In the rows, zero is written as 128.
Named turns come first, each shown by rows before and after it. Which turns, in which order, take the first row of each pair that follows to the second? Write the first one first, as in the answered first pair.
G:
[155 121 103 166 131 108 117 112 123 177 154 119 126 149 125 114 154]  ->  [151 135  99 139 125 107 130 116 140 167 158 130 119 152 110 131 161]
[125 126 132 126 144 136 116  91 120 111 129 125 117 136 174 117 137]  ->  [144 110 131 169 129 139 129 118 131 145 105 116 126 135 154 101 123]
[161 131 153 172 103 118 161 149 142 164 104 127 145 155  51  87 116]  ->  [140 166 142  80 104 110 172 122 157  99 151 148 114 166  55 156 151]
F:
[148 103 118 169 102 133 146 162 124 185  70 149 151 122  98  82 104]  ->  [142 137 149 111 174 100  83  98  76 153 114 157 129 106  90 131  71]
[ 96 152 114 122 106 154 139 123 147 113 121 126 140 153 177 151 169]  ->  [118 146  98 141  93 138 152 154 150 159  94 136 138 154 101 151 128]
[ 96 156 124  87 110 162 122 122 140 108  84 135 122 113  93 134 110]  ->  [ 90 154 134  77 118 158 110 115 140  93  89 132 121 116 114 133 126]
[135  97 146 137 148 155 100  93 107 105 137  99 142 108 157 136 104]  ->  [140  87 127 163 114 167 131 122 128 118 119  89 158 120 161 116 119]
M:
[106 115 164 151 164 158  93  92 110  96 146 108 150 119 236  79 149]  ->  [ 52 143 120 111  91 169 149 114 142  60 120 190 163 169 180 105 126]
[130  71 131 134 125 150 119 132 140 159 153  91 126 111 155 134 180]  ->  [104  84 104 107  83 161 153 142 146 138 143 135 133 139 137 143 177]
[112 124 145 135 137 144 124 142 139 126 159 117 121 106 148 137 168]  ->  [103 129 126 123 109 145 144 152 143 119 149 150 119 118 111 147 151]
[112 134 117 138 148 110 136 104 118 101 127 156 107 137 102 159  95]  ->  [125 127 135 145 177 105 126 100 105 112 133 133 101 130 119 156  96]
J:
[122 118 140  73 117 152 115 103 121  94 138 138 126 146 169 112 116]  ->  [160 115 145  66 136 132 115 116 116 137 157 115 101 121 117 141 106]
[129 108 127 165 145 125  91  98 103 128 138 116 143 115 129  87  89]  ->  [ 96 130 106 112 111 146 128  88 129  82 158 130 136 136 168 122 138]
[ 94 106 141 129 125 147 139 135 143 118 102 142 150 161 139 112 121]  ->  [118 115 132  91 123 128 151 148 156 129 130 123 117 152 119 152 143]
Now pairs of rows:
(2 to 3 turns a pair)
[142 152 125 106 146 107 112 130 129 135 152 117 102 122  99 154 118]  ->  [106 143 103 140  96 134 141 140 141 109 108 148 139 146 132 117 125] => J J F
[140 142 130  94 143 107 141 130 148 140 152 130 103 117  81 175 129]  ->  [135 125 141 108 141 133 136 114 156 126 163  95 114 117 158 152 178] => M F
[151 153 148  86 146 116 141 117 140 130 186  95  96 118 134 186 157]  ->  [167 135 124 123 104 118 177 166 167 175 145  95 104 133  96 163 146] => F F
[109 132 124 108 105 129 133 124 124 103 135 162 141 143 152 139 150]  ->  [135 114 137 122 116 127 130 133 127 126 143 110 126 124 172 126 167] => J G F
[ 99 143 134  91 150 104 140 105 118  84 172 151 110 132 121 160 130]  ->  [100 137 138 133 163  97 120 117  97 106 149 166 126 130  95 131  75] => M J
[151 153 121 110 149 136 124 116 123 130 133 153 100 122  94 167 123]  ->  [143 117 120 165 124 168 139 126 141 139  98 122 129 130 153 106 156] => G F G
[ 97 120 128 145  80 131 173 144 114 114  94 152 174 159 131 110 114]  ->  [ 89 120 142 152  92 134 150 123 108 108  92 148 180 155 155 100 110] => G G G
[137 124 160 138 140 128  78  98 118 119 158 109 130  91 182 106 149]  ->  [116 114 118 168  71 148 137 155 156 138 103 151 150 118 140  77 127] => M G G
[126 111 144 205 105 126 140 157 136 167  60 160 177 133 112  55 123]  ->  [105 110 150 202 103 149 139 131 134 130  77 146 186 136 179  52 160] => F F F
[109 135 101 115  84 124 154 144 141 114 107 160 121 138 106 141 133]  ->  [165 117 141 147 147 112 111 139 122 166 127 100 110 103 112 126 133] => J M
[ 91 151 123 129 126 118 137 111  98 114  94 183 150 164  53 137  73]  ->  [172 109 163 153 181 116 106 114 111 162 143  51 122 100 143 121 159] => M G M
[175 139 143 120 151 121 113 113 144 151 187  91 102 123 181 157 190]  ->  [192 132 151 165 163 103 103 137 134 191 167  83 102 114 139 138 149] => G F F
[100 129 190 129 171 131  66  84  99 117 154 132 115 146 101 133 113]  ->  [125 125 149 130 119 130 125 149 140 165 130 140 100 154  26 148 107] => G G
[157 105 143 151 106 112 131 139 138 173 120  98 146 125 154  87 132]  ->  [162 142 130  82 116  88 132 126 141 166 151 123 113 125  95 157 122] => G F
[120 125 123 114 112 147 145 129 150  93 140 101 121 134 186 136 180]  ->  [141 107 119 156  97 150 156 163 153 134 118  92 132 132 163 113 168] => G G
[141 143 159 132 128 135 101 102 119  74 152 128 130 171 185 127 123]  ->  [169 146 137 151 115 121 116 147 123 133 120 147 118 169  85 131  74] => F F
[131 119 154 142 145 142  99 119 120 156 124 102 130 115 151 103 138]  ->  [139 120 126 126 106 142 140 157 153 173 120 110 111 125 101 130 145] => F G
[107 127 108 140  98 162 196 147 131 135 126 116 151 121 151 137 151]  ->  [100 124 123 151 121 160 169 120 113 118 140 114 159 123 186 126 149] => G G
[154 120 119 162  97 109 143 147 126 164 100 142 117 123 107 115  89]  ->  [138 117 136 175 113 112 111 119  99 142  96 155 139 125 133  99  80] => F J G
[133 104 125 142 108 117 153 131 140 122 132 103 153 127 181 116 160]  ->  [148 115 115 130 115  89 154 152 129 166 120 117 137 116  87 140 109] => G F
[139 145 106 109 116 143 151 151 132 142 118 162 112 138  55 161 116]  ->  [164 119 150 171 162 152  90 124  94 165 115 107 129 109 123 103 121] => J M
[129 122 161 121 172 103  76  83 110  86 162 121 124 109 161 114 113]  ->  [154 100 118 174 108 113 134 161 144 158 103 129 132 117  84  85  86] => F F
[124 128 112 150 138 137  85 125  87 162 129 147 175 132  86 118  79]  ->  [ 90 136  85 125  85 163 129 134 120 123 128 167 178 159 112 129 114] => J F
[103 126 134 152 156 108 110 106 109 114 117 160 138 106 126 126  78]  ->  [106 132 105 133 108 121 160 140 145 121 110 174 127 117 100 142  89] => J F F
[144 106 127 133 106 143 158 142 159 143 143  93 115 122 167 117 196]  ->  [159 114 159 129 171 113 108 117 112 155 155  82 104 101 149 126 161] => J F F
[138 142 125  89 154 111 115 106 120 129 193  95  96 109 141 177 150]  ->  [116 124 141 158 144 139  98  97 105 113 154  99 147 116 202 104 143] => G J
[ 72 127 144 211 111 143 123 144 141 128 103 135 159 176 191  82 164]  ->  [ 87 155 172 164 189  87  57  98  82 133 138 160 128 151 109 138  94] => F F
[ 77 129 120 160 112 149 112 108 104  81  84 168 169 158 156  87 100]  ->  [151 147 127  96 165  97 107 128 112 154 155 121  94 114  59 175 101] => J J G
[161 118 112 116 115 124 157 157 163 178 158  89  97 111 130 136 173]  ->  [133 114 148 171 161 119  78 110  92 161 121 133 146 111 142  83  93] => F J F
[119 150 135  58 146  93 111  95 107 102 153 117 109 108 136 190 142]  ->  [ 78 138 147 114 141 112  88  80  77  85 120 148 152 127 172 130 113] => J J
[155 108 119 131 134 116 143 157 169 200 160  91 132 137  45 157 141]  ->  [114 108 171 171 190 130  57  84  96 142 150 116 174 135 119 103  98] => F J
[137  90 121 178 107 146 127 140 149 151 111  83 145 125 183  88 159]  ->  [118 149 143  94 167 100  79  82 105 106 156 147 115 121 116 167 100] => M F F
[161 139 115 126 138 117 133 133 154 138 115 157 114 109  35 179  87]  ->  [181 120 145 172 180 114  81 108 123 150 118 120 124  88  83 134  78] => F J G
[148 131 143  99 177 115  79  89 111 125 173  96 116 119 144 158 147]  ->  [134 142  94  98 112 113 145 138 135 139 123 160 124 152  44 162 103] => F M F
[133 152 101 121  83 128 180 175 162 160  97 145 123 137  58 143 125]  ->  [ 86 154 160 130 152 141 103  75  98  77 118 141 161 129 197 108 133] => F J F
[101 132 115 105  77 162 176 137 188 131 134 128 143 167 149 143 168]  ->  [104 161 141  56 153 130 119  93 140 120 168 143 115 142  96 184 123] => F F
[148  83 127 152 100 143 167 154 183 198 109  69 110 120 131 104 152]  ->  [148 111 148 143 151 110 110 124 129 201 104 113 102 114  57 122  63] => J F
[133 131 122  81 144 109 127 108 136 111 172  97  96 128 119 168 155]  ->  [126 107 125 125 136 132 127 107 142 110 156  79 121 126 181 125 173] => F G
[129 115 171 162 196  93  55  91  90 146 137 110 133 108 117 105  93]  ->  [ 84  94 116 184  69 146 151 148 157 124  84 149 176 159 153  63 142] => J F
[145 123  91 125  77 139 182 172 177 147 145 113 116 135 117 138 167]  ->  [110 139  95 118  67 149 182 154 168 103 134 154 139 154 135 133 157] => J J G
[149 125 160 152 146 124 102 123 113 140 128 111 128 101 133 114 100]  ->  [147 132 131 123 103 139 157 138 156 135 143 107 121 115 148 145 152] => J J F
[127 122 135 135 125 140 142 123 139 109 137  98 130 127 177 107 174]  ->  [119 116 116 159 101 133 159 152 146 136  99 126 141 138 133  91 133] => F J
[105 146 133  89 133 133 125  85 129  79 157 133 126 138 166 155 158]  ->  [139 101 122 184 107 138 147 156 139 163  87 123 147 135 112  89 109] => F J J
[126 116 172 165 138 113 104 121  85 150  94 184 124 106  73 100  42]  ->  [135 123 142  72  82 136 187 141 177 112 168 122  75 108 157 157 203] => F F J
[ 82  94 153 130 106 149 149 126 162 115  75  88 166 150 158 112 143]  ->  [ 72 103 139 108  97 143 158 137 157 110  64 118 165 159 103 127 112] => F J
[169 152 149  84 172 109 127  89 104 156 187 111  98  92 128 218 162]  ->  [ 95 141 155 125 132 158 122  57  90  81 146 168 166 128 222 153 164] => J J
[109 104 144 147 129 119 112 132 112 127 123 134 153 128 165  98 107]  ->  [124 110 141 135 128 123 119 136 124 126 138 118 144 126 182 116 140] => J G
[114 107 124 139 148 128 131 126 133 123 155  92 144 113 176 158 142]  ->  [ 84 113 117 132 136 134 129 113 124 101 139 123 162 130 172 156 123] => M G
[164 142  89 124 102 167 153 135 177 143 133 117 122 134 142 110 202]  ->  [144 140 103 181 120 155 107 131 134 165  88 166 156 138  94  71 108] => F J
[ 97 154 164 119 173 114 104  86  92 105 153 137 124 114 161 138 117]  ->  [ 82 133 139 146 100 146 165 122 129  99 106 139 153 140 179  98 143] => M F G
[105 121 134 178 129 130  99 121  93 110  67 138 168 131 129  74 103]  ->  [143 140 137  88 162 107 110 110 120 108 161  82  99 105 134 165 179] => J J F
[154 109 141 166 130 154 135 120 144 119 109  92 146 127 178  93 142]  ->  [156 118 151 155 154 147 115  98 126 102 125  96 139 124 182 106 135] => F F F
[145 127 136 128 153 102 105 128 109 160 134 143 122 109  68 132  74]  ->  [ 94 140 127  83 118 129 131  93 118  75 145 171 139 129 140 145 125] => F M
[127 121 137 160 136 138 124 127  90 139 110  96 116  87  71 120 102]  ->  [ 78 147 122 121 117 146 136 110  93  85 114 143 130 114  85 149 105] => F M M
[106 131 128 154  85 148 127 138 139 152  64 132 164 132 123  98  92]  ->  [142 139 119 115  99 125 145 158 160 180 104 101 122 106  83 154 105] => J J
[ 59 110 141 201  63 121 184 180 135  93 105 156 153 169 124 119 115]  ->  [122  92 180 233 143  84 126 174 103 157 116  87 125 114 107 117  88] => M M F
